Some points, one per row:
[ 2.5 -1.5  1.5 -0.7 -4.6  3.  -1.1  3.2  0.7 -3.7 -0.4  0.2 -0.9  1.8
  1.   1.7 -0.4]
[-3.9  2.4  0.3 -0.8  5.7 -6.2 -0.5 -4.  -0.8  5.8 -0.9 -2.6  2.5 -5.6
  0.1 -2.9  1.4]
[-2.6  0.1 -0.8  0.   2.7 -1.   0.  -1.4 -0.8  1.7 -1.5 -0.7  1.7 -1.
 -0.6 -1.3  0.2]
[-3.5  0.8 -0.3 -0.3  6.4 -4.9 -0.5 -3.6 -0.6  4.9  0.7 -0.5  2.8 -6.3
 -0.7 -0.9  1.4]
[ 1.7 -0.3 -1.3  0.2 -3.3  2.9  1.2  2.9 -0.7 -3.2  1.2  0.8 -3.5  3.1
  0.   1.3  0.4]
[ 0.2 -1.   0.1  0.7 -0.2  0.7 -0.2 -0.6 -0.3  0.4 -0.2 -1.8  0.5  0.4
 -0.4 -0.8  0.4]
[ 0.4 -1.4 -0.5 -0.7 -1.7  0.5 -1.7  2.3  0.1 -2.6 -0.7 -0.4 -1.3 -0.4
 -0.1  0.4  0.3]
[ 1.3 -1.3  0.   0.5 -1.   2.4 -0.6  0.4  0.6 -1.7  1.4  1.4 -1.3  1.7
  0.4 -0.3 -1.2]
[-2.5  1.7  0.   0.3  4.3 -4.2  1.7 -3.3 -0.5  3.8 -0.3 -0.8  1.4 -3.3
  0.2 -1.6  0.4]
[ 1.8  0.2  0.  -0.2 -6.1  4.4 -1.9  4.6 -0.3 -5.  -1.6 -0.8 -4.3  2.3
  0.5  2.9  0.7]
[-1.6 -0.6  0.2  0.   0.6 -1.2 -0.5 -3.3  0.5  1.5  1.2  0.7  1.2  0.5
  1.2 -2.  -0.8]
[-3.2  1.6  0.5 -0.1  3.4 -4.1  0.6 -5.5  1.1  3.6  1.7  0.4  1.6 -1.6
  1.4 -3.4 -0.2]
[-0.4  0.2 -0.2  0.2  0.  -0.1  0.3  0.5 -1.3  0.1  0.8 -0.7 -0.3  0.9
  0.1 -1.6  0.3]
[-2.   0.3 -1.1 -1.9  3.2 -3.   0.6 -2.  -0.1  3.   1.4  0.6  1.9 -3.1
 -2.1 -0.1  0.8]
[-0.9 -0.4 -0.4 -0.3  2.3 -2.5  0.6 -2.  -0.4  1.7  0.5  1.2  1.8 -1.2
  0.2 -1.9 -1. ]
[ 1.   0.2  0.2  0.8 -0.3  1.1  0.9  0.4  0.8 -0.4  2.1  0.7 -0.5  1.
 -1.3  1.4  0.8]
[-1.1 -0.5  0.5 -0.1  0.9  0.9  0.1 -1.1  0.4  0.9  0.4  0.2 -0.6  2.2
 -0.2 -0.6 -0.9]
[ 2.3 -1.3 -0.2  0.8 -2.6  1.2 -1.3  1.5 -0.5 -2.9 -0.9 -0.4 -0.5  0.
  1.   0.3  0. ]
[ 3.1 -1.   0.1 -0.3 -5.4  4.7 -1.   5.   0.8 -5.5 -1.9  0.5 -1.8  2.3
  0.5  2.7  0.4]
Here are 13 more points, each followed by its number:
[ 2.  -1.   0.   2.3 -3.9  4.3  0.5  2.8  0.5 -3.9  0.3 -0.2 -2.1  5.4
 -0.5  1.1 -1.1] 0
[-0.7  0.4 -0.6 -0.3  0.1 -0.2  0.7 -1.4  0.5  0.1 -0.2 -1.1  1.8 -0.9
  0.8 -0.4  0.2] 1
[-2.2  0.9 -0.2 -0.9  2.1 -3.2  0.8 -1.1 -1.3  3.9 -0.5 -1.3  1.  -1.5
 -0.5 -1.7  1. ] 2
[ 2.2 -0.1  0.1  0.7 -3.1  4.9 -1.4  4.  -0.2 -4.6  0.3  0.7 -3.   1.2
 -1.3  4.6  0.7] 3
[-0.8 -0.4  0.8 -0.1  1.3 -2.7  1.1  0.8 -0.9  2.2 -0.4  0.4  1.1  0.6
  1.5 -1.1 -1.3] 4
[-0.6  1.4  2.4  0.7  1.9 -0.5  0.3 -2.7  1.2  3.1  1.  -1.2  1.6 -1.4
 -1.1  1.9  1.2] 5
[ 2.2  0.   0.9 -0.1 -0.4  0.5  1.1  1.6  0.5 -1.3 -0.9  0.4  0.6  1.3
 -0.4  0.  -2.2] 6
[ 0.7  0.3 -0.4  0.3 -0.6  2.3 -1.2  1.5 -0.4 -2.   0.6 -0.2 -1.1 -0.1
 -1.1  2.5  0.8] 7
[ 1.3  1.3 -0.2  0.2 -3.6  0.5  0.2  3.   0.3 -2.3 -0.8  1.3 -2.   2.6
  0.4  1.9 -0.2] 8
[ 1.6 -1.   0.7  1.  -1.6  3.7 -1.5  1.3 -0.3 -2.9 -0.7  0.7 -0.5  2.1
  0.1  1.3 -1.6] 9
[ 1.6 -0.4 -0.3  0.3 -2.2  3.3  0.3  0.4  0.8 -2.3 -0.1 -0.4  0.3  1.4
  0.7  0.7  0.2] 10
[-2.   0.7  0.2 -0.2  1.7 -2.8  0.7 -1.5 -1.2  3.3  0.1 -1.   0.7 -0.2
  0.7 -2.3  0. ] 11
[-4.1  1.8 -0.7 -1.5  4.6 -5.6  1.  -3.6 -1.5  5.7  0.2 -1.4  2.  -3.9
 -0.2 -3.2  1.5] 12
Which two of these numbered points are nearest to each point below, ignoring the direction in which the first points spread most? Their numbers follow each, nearest first.
[ 3.7 -0.7  0.1  1.1 -3.2  3.1  0.4  2.9  1.1 -3.3 -0.4  0.8 -0.8  2.9
 -0.3  1.8 -1.3] > 6 10
[ 0.3 -0.7 -1.1 -0.3 -2.1  1.9  1.2  2.4 -0.9 -1.8 -1.1 -0.2 -2.   2.
  0.6  1.1 -0.2] > 2 12
[ 2.3 -0.2 -0.3  0.8 -3.9  3.2 -0.5  3.1 -0.8 -4.5 -0.6  0.8 -2.3  2.7
  0.4  2.6 -0.1] > 8 7
[ 1.3  0.7  0.9  0.3 -1.4  2.3  0.2 -0.9  0.7 -0.7  1.8  0.9 -0.3  1.6
 -1.7  1.8 -0.4] > 5 10
[-1.2  1.1  0.8  1.4  2.8 -3.3  0.4 -2.3 -1.2  3.   1.2  0.4 -0.2 -0.3
  0.2 -2.1  0.5] > 11 0
[-0.4  0.8 -1.  -0.6 -0.4  0.4  1.5  0.  -0.7  0.5  0.5  0.5 -1.2  0.5
 -0.1  0.1  0.4] > 12 2
[ 0.9 -0.9  0.9  0.4  0.5 -1.5  2.  -0.7  1.1  2.7 -2.2  1.   1.6  1.4
  1.5 -0.9 -0.1] > 4 6
